In the data rows, 128 means zero.
Here is a table of points, one per row:
[173 136  84  96 132 111  88 113 100 145 197 144  85 149 111 127 123 134 108  93  68 138 121 125  82 113 102 116  86 192 111 121 126 196 108 175  77  85 214 109 211 113  76  78 135 162 123  85 191 168 159 108 185 128 184 110 102 127 101 234 115 152 148 122]
[ 87 146  92 175  77 109 158 109 121 140 123  99 127 112 124  83 152 141 181 166 255 168 146 101 122 147 142  99 156 101 141 154 139 111  86 125 188 166  76 109 103 203 211 138  79 133 197 127 106 121  98 212  89 159  91 185 136 114 139  76  99 105 132 129]
[233 135 111 117 126  72 118  97  79 171  69  92  94 190 133  90  85 148 155 160  91 144 180 138 126 133 121 107 131 103 160 133  98 150 118 129  94 160 132 190 108 198  86 119 132  91  97  88  89 132 101 171 120  96 132 103 187 106 112 131 211 157  91 105]
[118 126  95 134 146 138 111  89 127  86 143 212  76 119  95 121 112 116 135 120  82 101 107  97 130 138 118 187  93 148 164 153  96  96 124  89 103 122 190 112 151  80 113 148 135 161 107 234 185 129 150 144 159 102  88 134 133 148 154 125 126 105 143 155]
[ 84 173 170 125 135 141 199 170 136  91 108 134 237  99  93 237 107 114 124 116  78 112 109 105 114 142  99 166 130 141  96 140 150 101 197  90 103 110 119 141 136  80  88 103 152 124  97 129  98 124 131  87  98 130 147 191 131 117 108 113 102 109 178 148]
[ 69  95 119 100 154 239 120 202 146 114 125  97 193  91 126 255 127 134 103  98 106 125 119  92 111 115 155 211 143 147  84 110 160 170 206 126 128  92  82  95 122 114 108 160 143 140 120 130 111 104 119 102 153 157 110 133 144  83 125  90 135  85 145 109]
[205 107 255 122 100  84 127  62 104 152 100 107 104  86 149 114 101 121 176 225 182  79 103 119 141 167 106 118 188 121 159 131  71  85  98  98 159 170 103 165  85 117 103 140 104 108 161 104  67  93 130 136  98 179 105 194 190 136 203 106  73 141 121 169]
[ 87 149 189 137 173 111 229  90 199 129 133  88 242 229 106 223 103 145  92 111 125 109 103 105 125 180 174 118 207  91  89 161  94 134 119 133 129 122 131 125 135 137 135 128 126 132 135 129 136 128 125 135 123 134 123 117 126 126 138 125 132 131 130 131]
[169 106 160 129 120  95 118  80  97 104  94 135 112 177  78 109 131 134 150 129 136 119 126 136 133 102 139 105 122 115 173 125  82 115 203 117 119 139  94 161  89 134 103 191 109 118  91 144  71  87 121 183  99  71 114  97 121 121 136 122 128 124 130 131]
[ 57  95  74 133 119 121 111 164 190 147 200 164 161  96 131 154 128 124 104  88 103 131 133 113 164 108 106 134 124 106  80 119 116 140 137 182 133  84 135  87 218 116 116 128 106 157 132 125 160  84 173 105  94 122 185 160  99 161 153 137 130  86 123 121]
[141 108  84  95 118 179 121 105 100 170 152 133 120 204 112 105 123 185  77  95 106 119 128 133 115  61 139 112 129 124 143 115 147 172  45 146 123  88 145 133 178 101 142 139  93 104 122 234 218 105  84 138 182 131 142  69 137 131 143 126 167 124  78  67]
[ 92 146 107 117 121 196  91 129 124  90 151 133  86  84 196 101 205  96 183 103 178 128 109 206 140 127  87 154 103 143 157 150 148 104 130  87 171 154 134 110 105 181 255  93 113 119  96  94 123 163 175  78  96 104  95 127 128 157 136 123 133 128 119 133]
[120 141 140 116 128  78 103  96  77 122  78  90  81 166 102  80 136 121 108 169 161 106 131 142 118  85 179  96  96  91 155 105 105 111 140 148  98 189 123 122  97  95 124 171 132 152 158 163 125 111 100 128 165 101 125  91 161 181 111 179 143 184  97 143]
[125 125 172 187 195  65 190  86 148 125 101  99 182 148  97 212 108 120  92 107  76 106 104 148 114 175 144 124 142  93 141 156 141 106 108 127 101 108 117 187 128  79  86  84 148 112 110  83  79 128 100 118 174 104 155 194 163 100  98 116 106 152  95 157]
[ 96 181 116 167  91  80 151 147 101 125  97 114 119  96 141 116 142 141 137 136 219 129 144 168 141 159 108 105 122 104 147 106 159  90  94 114 186 166  93 130  88 150 231 123  95 110 120 118  65 112 165 134 131 134 130 121 128 120 137 126 133 126 126 132]
[122 106  84 103  99 255 193 167 186 122 244 143 113 100 255  57 119 181 130  92 186 183 130 130  80 106 109 123 112 229  93 114 214 147 111 111 197  91 142  89 123 115 201 126 108 148 133 118 163 132 127 108  68 125  81 102  98 146 133  95 124  85 155 119]
[173 125 194 153 112 102  94 141 113 150 114 143 124  94 124  78  93  91 150 123 106 138 143 102 119 187  79 129 173 135 133 141 136 171 130  78 103 110 113  90 125 133  80 130 126 134 133 131 130 125 120 131 126 131 126 122 129 125 136 119 129 130 126 131]
[163 133  90 117 129 114  82 138  76 116 129  81  84 113 153  81 154  99 143 106 166 170 133 209 149  96 141  91  88 145 160 119 183 102  84 135 144 128 133 150 103 171 228  99 144  72 125  89 125 194  97  85 125 142 140  88 105 131 107 141 110 199 183 102]
[184 165  76 112 143  89  72 114 111 111 120 151  72 141 124  80 154 144 104 162  46 122 123 136  93 109 154 112  97 103 135 121 130 133 104 148  93 131 152 162 123 122  60 161 172 158 134 121 198 144 160 123 211 121 118 106 121 157  73 172 126 145 130 135]
[109  94 114 136 162 203 167 209 126 122 108 139 177  94  83 240  80 134 114 131 104  89  83 123 179 110 145 197 124 165 116 119  80  85 165 177 118 131  83 143  89  66 109 125 177 117  96 182  78 121 102  68 164  84 139 119 129 128 131  99  75 131 110 123]
[ 82 162 135 111 133 113  87 146 126 119 115  91  84 114 188  42 187  98 173 131 169 174 194 113  77 162 131  83 130  92  98 170 161 165  93 130 128 164 127 135 152 221 115 101 127 128 231  98 132 165  97 227  96 242  94 165  73  61 115 122 150 130 135 138]
[ 75 129 107 121 139 185 104 134 161  89 169 215 146  77  93 188 102 109 126 109  88 118 105  95 219 131 127 208  94 191 100 134 100 140 200 134 100 110 184 110 168  93  87  90 213 123 108 104 103 134 169  84 106 101 116 140 127 137 106 127 105 105 156 140]
[125  63 103 113  73 101 143 102 131 138 106 129 127 226 104  88 173 167 136 158 129 142 143  96 111  83 160  84 146  89  95 102 103 115 145 135 139 150 109 102 102 119 124 208  77 172  95 125 130 130 123 128 123 136 128 129 128 119 136 120 129 128 129 134]
[110 118  68  73 178 119 110 202 217 154 129 153 139 114 135 110 149  90  84  71  86 155 145 137 156  79 133 122  99 117 146  85 141 145 145 150  99  70 178 112 176 126  83 104 161 120 151 114 179 137 150 137  92 133 201  81  83 146 135 152 184 115  88 100]
[201 136 252 211  98  89 110 107 102 168  93 113 116  84 121 107 106 111 115 202 151  98 138 128 142 185 103  99 166 116 125 116 119 115 109 117 166 161  91 129  85 138 102 114  92 104 126 132 141 128 123 131 123 131 128 121 123 122 133 123 135 123 129 129]
Along one direction, these points spread out more than along any other. For each point below, how far along it does it lie, from 0 to 99? 50 is the average, and the first point above lies past it. One standard deviation of the points above along it is 16.
[109  94 114 136 162 203 167 209 126 122 108 139 177  94  83 240  80 134 114 131 104  89  83 123 179 110 145 197 124 165 116 119  80  85 165 177 118 131  83 143  89  66 109 125 177 117  96 182  78 121 102  68 164  84 139 119 129 128 131  99  75 131 110 123] 73
[ 82 162 135 111 133 113  87 146 126 119 115  91  84 114 188  42 187  98 173 131 169 174 194 113  77 162 131  83 130  92  98 170 161 165  93 130 128 164 127 135 152 221 115 101 127 128 231  98 132 165  97 227  96 242  94 165  73  61 115 122 150 130 135 138] 28
[184 165  76 112 143  89  72 114 111 111 120 151  72 141 124  80 154 144 104 162  46 122 123 136  93 109 154 112  97 103 135 121 130 133 104 148  93 131 152 162 123 122  60 161 172 158 134 121 198 144 160 123 211 121 118 106 121 157  73 172 126 145 130 135] 51
[118 126  95 134 146 138 111  89 127  86 143 212  76 119  95 121 112 116 135 120  82 101 107  97 130 138 118 187  93 148 164 153  96  96 124  89 103 122 190 112 151  80 113 148 135 161 107 234 185 129 150 144 159 102  88 134 133 148 154 125 126 105 143 155] 61
[ 69  95 119 100 154 239 120 202 146 114 125  97 193  91 126 255 127 134 103  98 106 125 119  92 111 115 155 211 143 147  84 110 160 170 206 126 128  92  82  95 122 114 108 160 143 140 120 130 111 104 119 102 153 157 110 133 144  83 125  90 135  85 145 109] 73
[233 135 111 117 126  72 118  97  79 171  69  92  94 190 133  90  85 148 155 160  91 144 180 138 126 133 121 107 131 103 160 133  98 150 118 129  94 160 132 190 108 198  86 119 132  91  97  88  89 132 101 171 120  96 132 103 187 106 112 131 211 157  91 105] 33
[173 125 194 153 112 102  94 141 113 150 114 143 124  94 124  78  93  91 150 123 106 138 143 102 119 187  79 129 173 135 133 141 136 171 130  78 103 110 113  90 125 133  80 130 126 134 133 131 130 125 120 131 126 131 126 122 129 125 136 119 129 130 126 131] 45
[ 57  95  74 133 119 121 111 164 190 147 200 164 161  96 131 154 128 124 104  88 103 131 133 113 164 108 106 134 124 106  80 119 116 140 137 182 133  84 135  87 218 116 116 128 106 157 132 125 160  84 173 105  94 122 185 160  99 161 153 137 130  86 123 121] 69
[163 133  90 117 129 114  82 138  76 116 129  81  84 113 153  81 154  99 143 106 166 170 133 209 149  96 141  91  88 145 160 119 183 102  84 135 144 128 133 150 103 171 228  99 144  72 125  89 125 194  97  85 125 142 140  88 105 131 107 141 110 199 183 102] 36
